One turn moves every row onto another: examples first, then more rows asked:
j701: [ 35 -16  -7  -6   1  -3  35   6   2   7 -10  -1   5   5   8   5  -5  12
  -4   3  -4]
j211: [  3  -9   8   9  14  -4   2  -4   6  -5  49   4   4  10  20   7   4 -10
  -3  -3  -3]
j55: [-22  13  -9  -2 -10  28  25  -6   6   0  -1  -9  -4  11  -6  16   9  -9
   1  28  -2]
j836: [ 22   9 -13   7 -31  -4 -15  -1  -2 -10  -9   5   6  -1  22   7  -5  28
  -1   5  -6]
j579: [ 20 -11 -12  12   9  -1   1  -3   8  -1  48   7   7   0  16  10  14   4
 -10   1  -6]
j337: [  7   1  28 -17 -27  -6 -27  10  -3 -12   8   2  -5   6   1  10 -21  -2
   6   4  -1]
j714: [ -9  27  -4 -10   1   9  23  15  13  19  -1  -1  19  13 -19  -9   8  -6
  -9  17  -6]
j848: [  0  -4   0  17  23   2 -30  -4   5  16  33   8  -9  -9   0   0   7  -6
  -6  22  -2]
j74: [  9  23  -3 -14   2   4  27   3   0   5  12   7  -4   3 -42  11  -2   8
  -7   3  -9]
j944: [  1  16  16   4 -15 -17 -13   8  -8  -2 -10   8  -3   9  26   9 -24  16
  10  -3  -7]
j902: [ 16 -28  16 -19  -1   7  21  11   4   3  -2 -10   1  11   7   9 -11 -17
   3  13   2]
j728: [-26  -4  -7  -6 -12   4  -8   6  -8  13  13  14  29   9 -12   1   2  -2
  -3 -28 -10]
j932: [  6   9  14  -5  21  -4   1   3  -5  -1 -28 -10 -20   8  -1 -14   7   4
   5   9  -7]
j254: [-24 -13 -23   2 -14  14  -5   3 -15  15  11  19  12  -2  -3  27   2   8
   3 -20 -13]
j82: [ -9  12  -9  -4   4  16  26  14  -5  20   3  12 -17  -3 -15  36  -5   4
   3  23 -11]
j662: [ 22  -3  -2 -12 -33   2 -35  20   5   5   0   7  10  -6   5   9  -7   8
  -4  21  -4]
j499: [-28   1  -7   3  -8 -13  -7   5  -8   5  10  28  -5  -5 -25   6   3  26
  -7 -15  10]
j672: [-42  -9 -11   4 -20   4 -16   6   2   4   6  16   2   0 -11   4  15  10
  -7   5  17]
j627: [ 21  -9  -3 -12  10  13 -12  11  -3   3 -20  -6 -25  -9 -12   3  16   6
  -1  27  -7]
j550: [  1   9  -3  28  28 -10 -18 -11   3  15  25   9  -7  -3  10  -8   5   7
  -5  10  -5]

j550 moves to j579
j932 moves to j701
Now find these:
j499 moves to j254
j82 moves to j55
j944 moves to j836

One turn moves every row onto another: examples first, then more rows asked:
j521: [ 14  -1 -12 -19   1  10 -13   5   3  -3  -8  12   2  48  -4   7   2  17
   2]
j359: [-12  21  -1 -20  -9  12  13   1 -13  -6  -9  -4  -8   1  -8  31  19  13
  16]
j170: [ 14  -1 -16  18 -17   5  -2   5  -8  -2  11   4   9   6  34  -8  18   3
  10]
j177: [  2  20 -11 -13   0  -5  10 -30   5  -4  -8  -8  -6 -30   4   3  -3  17
   4]
j176: [  6 -41 -27  12  -2   1  -5  -6 -10  -3 -21  18   0   7   0   4  11   8
   3]
j544: [ 27 -23 -22  18 -11  13   1  10 -12 -11  17  13   1  -5  -6  10  15   5
   9]
j493: [ -6  -6  -3  10   3  16 -22 -30   9   1 -22  16  -2  10  -6  34  12  -2
   1]
j46: [-13  -7  16   4   4  13  -9  -6  17  10 -22  -8  25   7 -26 -10  12  -4
 -12]
j278: [ -4  -1  19  11   1  -9 -17  -6   2  -2 -12 -12  15  12   7   7 -28  -6
   3]
j224: [  9  11  11  -7   6   4  -7  18  -8  12  -3  -6  11 -23  -3  22 -15 -11
  10]
j887: [ 17   1  15   0   7  -9  -6  -1  32  -2 -10  22   6  -7   2  -6 -19   1
   9]
j953: [ 15  11 -13   5  -5   8  -7 -12  12  -6   5   1  -9 -36  -7  26  -2   6
   6]
j686: [  4 -18  -9  30  -8  -9  16  -3   3   4 -15   5  13   2  17  -7  22  25
   1]
j527: [-16   8  -1   0   2  29  16   3  -9   0 -16  -4  -3  -3 -11  16  33 -14
  -3]
j443: [ 11  22 -15  -3  -4   7   5   7 -14  -6   9 -11  -2  11   3  19  14  40
   0]
j706: [  2   0  15  -4  -2  -2   2   2   5  -3   5  14  -9  42 -24  17  15  -1
 -10]
j448: [ -7  13  -3  -1  -3  -9   0  19   1 -13   4  -8 -16  -3  14 -20  -7  -9
  -8]
j637: [-10   9   9  14  -9   3   6   0   1  -8   1 -38  13 -12 -13  -6  -3  -1
  -9]
j884: [ 27  -6 -17 -25   0  16  23  13   2   2  -6  -7  -7   3 -25  -5   5  11
   1]
j10: [-15   4 -15  -7  -2  15 -29   1  -5  15  -6 -13   1 -10 -17  10  15  -7
 -17]
j978: [ 28 -18 -10   9   6  -6  10 -26   9   5  -6  -7 -12  21 -16   1  -6  23
 -17]
j83: [ 16 -22  -1   8 -11   7  -2  13   0  -5 -10  23  14   4  10  -2  10  19
  32]
j512: [ 10  20  10   1   2   5  -3 -39  12   1  -2  15  14  18   3  28   6   4
   5]
j408: [ 15   7 -20 -14  12  11  11 -27 -16  11 -13 -14  -8   1  20  -6  -2   9
  -4]
j874: [  2  -6  11  12   5  -5 -28   4   8  17  -6   6   8  -6 -24  34   0  12
 -10]
j473: [ 19  -1   8  -4  11 -14   5 -26  24   4   2  15  -2   9 -13 -15  -6  -3
 -17]
j100: [ 24  13  13   1  19   8  19 -18   1  13 -12  11  21  17   8   9  11  28
   3]
j321: [-17  -4  20  23   1  -8  12   8   9  -8 -10   1  -2  26 -13  -1  17   6
 -17]
j543: [ -8   1  -8 -26  -1  -8  12  11  -4  -4  -6  -4 -29  -2 -18 -13   3   4
  -8]
j137: [ 16 -18 -25  14   1  11  21  -1  -9  10  -6   9  13  -6   8  -8  27 -11
  -6]

j224 moves to j874
j473 moves to j177
Now find these:
j321 moves to j448
j137 moves to j686
j978 moves to j408

